Y: 3 groups of rows, each row roughly a mix of its group's hidden directions; some rows fit no group
Y (106 x 13)
[[ -8  32 -10 -12  37 -19  -1 -23  29  44 -27 -20   9]
 [ -4  -5  20  37 -12 -24  -1 -29  36  30 -12  -5 -43]
 [-21  19  29  26  11   1  -3 -21  30  34 -28 -11 -41]
 [ 18 -39  29  -3 -14 -17   0  24 -34 -30  41  -7  -1]
 [ 22 -51  -9   7 -44 -31  -8  -4  15 -14  29   7  -6]
 [  2   8  -2  45  32  -2 -36 -23   5  12   9 -45  19]
 [  4 -15  20  14 -30  28 -21 -14 -22 -31  34  16 -39]
 [ -7  -7  42 -14  15   9  11  10   6  24 -22 -15 -60]
 [  1   3   2  -6   7  36   1   2  63  -7 -36  28  10]
 [ 26 -22  -6  36 -23  -3   7   6 -31 -11  36  -2 -45]
 [-12 -15  51  -6   8  20 -12  -3  10  15 -17 -19 -55]
 [  2  -3   9  13 -22 -19 -10 -64  -1  29   4   9 -36]
 [-15  17  -1   9  -8  56 -21 -31  25 -14 -20  33   0]
 [ 31   2   3   0   5 -41  43  -7 -46  14  17  18   9]
 [  9  -6  34  37 -15 -39  31 -16  -9  24  -2  10 -34]
 [ -8   2 -31  -5   8  29 -11  23 -54 -17   6 -20  35]
 [ 18 -50  -3   9  11  -4  10  15 -30  13 -26 -32  37]
 [ -4 -45 -24 -27 -52 -19   4 -15 -21   8 -13  12   3]
 [ 15  32 -46  18  25 -17 -21 -15   1   1  35 -21  25]
 [-15   2 -18  26   4  34 -57 -19   9  -9   9 -35  -2]
 [ 17   5  32  17  54  -8  22  31  18  16 -14 -26   6]
 [-12 -13  -2  19  -5  14 -45  19  -7 -30  38 -41 -15]
 [-20  25  -9  11 -15   1  22  -4 -17 -12 -20  41  56]
 [ 15   0  23 -11  26 -20  -5  35 -20 -25  52 -25   4]
 [-16  29 -14   5  -1  -4  45  24  19  14 -47  27  14]
 [ 13  18   5 -33   2 -17  53  20   2  15  -8  33 -32]
 [  6   6 -40  14 -29 -18 -16 -53   2   1  13  24  27]
 [-16   6 -22   4  -4  -5 -41   7 -28 -17  45 -43  -8]
 [-16   9  -7 -27  25 -15  -4 -15  32  40 -42 -23  21]
 [ -3 -13  37 -14  13 -37   8  26 -37   6  23 -37 -13]
 [ -3 -27  25 -10 -29 -24  24   6  21  20 -18   9 -53]
 [ -5  15 -12  36 -11 -26 -20 -48  37  25   3  -4 -18]
 [ -4   7  38 -22   9  30 -22  -4  47 -13   7  10 -39]
 [ 18  -1 -16  10 -18   5  -7   7 -39 -41  53  17   8]
 [ 19  -2 -17  21  17  16 -33  -7 -21 -29  38 -18  41]
 [ 23  -4  16  -1  -5 -19  43  14 -39 -15  10  37  33]
 [ 12 -17 -26   2 -32 -36 -17  -9  -6 -26  47   6  29]
 [ -3 -30 -13  -1 -24 -45  -6 -24  19  37  -8 -24 -30]
 [  0 -36 -32   1 -49  15 -18 -10 -22  -8  13  -1 -39]
 [ 16   2  -5  -3  18 -16 -15  16 -35 -27  56 -24  23]
 [-21  27 -10 -26  34   8 -14 -10  36  31 -36 -20  11]
 [ -6  -4  -8  19  33  31 -35   1  20  14 -17 -53  -7]
 [ 21 -28  -8  15 -36 -54  13   0  -6 -10  37  12   1]
 [-15 -20  40 -28   6 -10  25  36  22  10 -43  -2  11]
 [  1  31 -24  22  24  40 -27 -28  40   1 -12   4  11]
 [ 32   5 -12  -5  16 -55  34 -10 -19  34  16  -4  -8]
 [  8 -21  15  20 -18   6 -23   0 -28 -24  48 -13 -40]
 [ -6  34   7   6  32  52 -12  15  -6 -33   5  10  30]
 [ -6  17 -11 -31  27 -43  23  10   7  38 -22 -19  23]
 [ -6  34  27   9  49  36  -8  24  20 -19  -4  -6  22]
 [-17   6 -11  -9 -11  28  17  -4  35  18 -59  26  -4]
 [ 21  11  15  27  24  46   5  -1  24 -24 -14  31  32]
 [ -9 -28 -15  20 -27   2  21  28 -27 -11 -31   6  47]
 [ -8 -16 -21   8  -2 -32 -26 -37  14  40 -16 -40   9]
 [-17 -14  18  -8 -31  -7  11 -19  30  27 -34  19 -45]
 [-44  25  -7  -6 -32  14  11 -10  14  14 -45  29 -13]
 [-15  24   7  20 -16  -9  34 -30  -1  28 -41  39  -1]
 [  6 -31  -2   4 -47  14  11 -17  18   0 -17  39 -40]
 [ 22 -29  15  33 -29 -17  14  12 -25 -22  39  11 -27]
 [-15  34  -3 -13  32   0 -43  -5   2  -4  37 -40  -9]
 [ 32 -11  -7  47  12 -40  15  20  17   6  25 -25 -15]
 [-19  15   3 -20  28  52   4  34   3  -8 -37  -2  19]
 [  0  -2  -1  12 -40 -53   0 -39  -8   1  30  23   4]
 [ 24  20  25  30  30  34   1 -10 -21 -28  20  22  27]
 [ 25 -47  27  20 -10  -3 -16   6 -23 -29  40 -15   0]
 [  9 -20 -16  -8 -47   7  14   7 -29 -20  22  32 -39]
 [ -1  39 -18 -13  41   1   6   6  21   4 -16   2  55]
 [ -5  55 -13 -25  -3   2  17 -18 -13  -8  11  51  12]
 [ 18 -10 -26  11   4 -15  -4  34  -9 -36  39 -10  43]
 [-12  38 -13   4  11  59 -27   1  -2 -31  17  10 -12]
 [  3  -1  21 -32  25   5 -15  27 -39 -19  39 -32  -6]
 [  0  18   7  57  21  15  16  16  -9 -16 -14   5  47]
 [ -4   0 -17  14 -31 -10  -8 -58  26  25 -19  25 -14]
 [  1 -16 -24   7 -25 -28  28  43  45  -9 -15  13  11]
 [ 14 -52  -3  28 -42 -27  -6  -7 -23  -4  21 -11 -15]
 [-17 -45  36  -5 -27 -15  -3  23 -16   0   0 -26 -38]
 [ 20 -39   2   3 -40 -32  28   4 -38  -8  12  21   7]
 [-27  37  -3 -21  29   3 -33  -8  25  18   3 -36 -26]
 [ 24 -15  11  22  26   0  33  15  40  19 -43   4  20]
 [ 18  29 -20   4  36  11  -4  20  10 -27  20   3  54]
 [  4 -26  56  -2  -4  20   6   2  31  -1 -17  15 -43]
 [-11 -42   0  -5  -9 -29 -18  -9  30  31 -29 -41   2]
 [  0   6 -17 -41   9 -12  28   4  18  43 -36  -1 -34]
 [ 23 -47  -7  35 -28  -6  -4   5 -26  -4  22 -20 -33]
 [-27  29 -34 -11   7   1 -49 -14   9   3  21 -38 -10]
 [-10  -8  -5 -27 -48 -46  12 -24  12  14   3  27 -21]
 [ -1  24   2  -5  41   0  10 -10  41  34 -42  -7  20]
 [ 29 -27  20  15  -7 -15 -14 -38 -37   4  39  -9 -24]
 [-14 -19 -17 -23 -16 -37  -6 -26  24  43 -29 -21  -5]
 [ -4 -28   0  18 -54  21  12 -16 -26 -11 -16  38 -12]
 [ 24 -12   2   3   7  -8 -14   2 -48 -27  52 -13  24]
 [-18  23 -40  16  -5  23 -45 -12 -17 -22  27 -18  18]
 [-21 -25  -3  19 -39   8 -28   4 -44 -21  23 -21 -20]
 [ -7 -31 -25 -12 -12 -13 -15 -13  19  40 -27 -38 -30]
 [ 38 -23  -1  41  -3 -38  20  15 -20 -10  35  -4   9]
 [-16  23  10  -6 -14 -25  20 -39  -1  41 -22  21 -36]
 [ 15 -28  39  19 -13 -25  -1 -25 -15  15  20  -8 -48]
 [ 12 -17  13  12  -8 -15 -13 -21  -1  18  24 -20 -68]
 [ -9   8   6 -18  14 -37 -16  12 -32   6  40 -47 -15]
 [ -3 -18  17   5 -22  19   4 -26  34  19 -36  23 -45]
 [ -9  16 -21  -7  19 -37  -4  19 -36   4  23 -42  31]
 [  3   9   1  -1   1 -22 -16  -4 -52 -10  56 -24 -16]
 [ -3  -8  26  30  -2  54 -30 -17  25 -20  -1   7 -27]
 [-21   7 -11 -27  20   1 -17  -8  42  34 -41 -28  -8]
 [ 21 -10  13 -43  16  -8  22  22 -43  10  19 -13 -36]
 [ 19  25  21   8  37 -22  33  21  24  23  -1  -6 -38]]
one row of each group, then the others: which group is each in?
[ 18  -2 -58  13   7 -40   0  16   2  11  19 -33  16] | <71>
[-15   9   0 -17 -18  21  -9  12  34  -9   6   9 -68] | <54>
[  1  19 -29 -18  36  50 -31   1  -2 -11  -2 -19  30] | <34>

[ -8  32  -1 -28  26 -36   6 -26   0  49 -11 -19 -12] | <71>
[  2   9 -20   2 -18   8 -23   0 -39 -39  55   7   6] | <71>
[ -2  -8  44  25  -4  53   0  -8   0 -22 -22  31   5] | <71>
[ 37 -52  30   8  -5   6  23   9 -22   4  -2   1 -37] | <34>
[  3  -1   1 -32   3 -38  43   6  13  37 -37  13   7] | <71>
[ -8 -23   2   3 -45 -47  15   9  40   4  -2  15 -23] | <34>
[-14  -3 -31 -26  -7  14 -14 -25 -24   3 -26   3  57] | <54>
[ -6  32  -9 -36  50  26  -8  28 -10   4   0 -32  -2] | <34>
[ 33 -17   5  32 -17  17   9 -37  14   8  -2  30 -44] | <71>
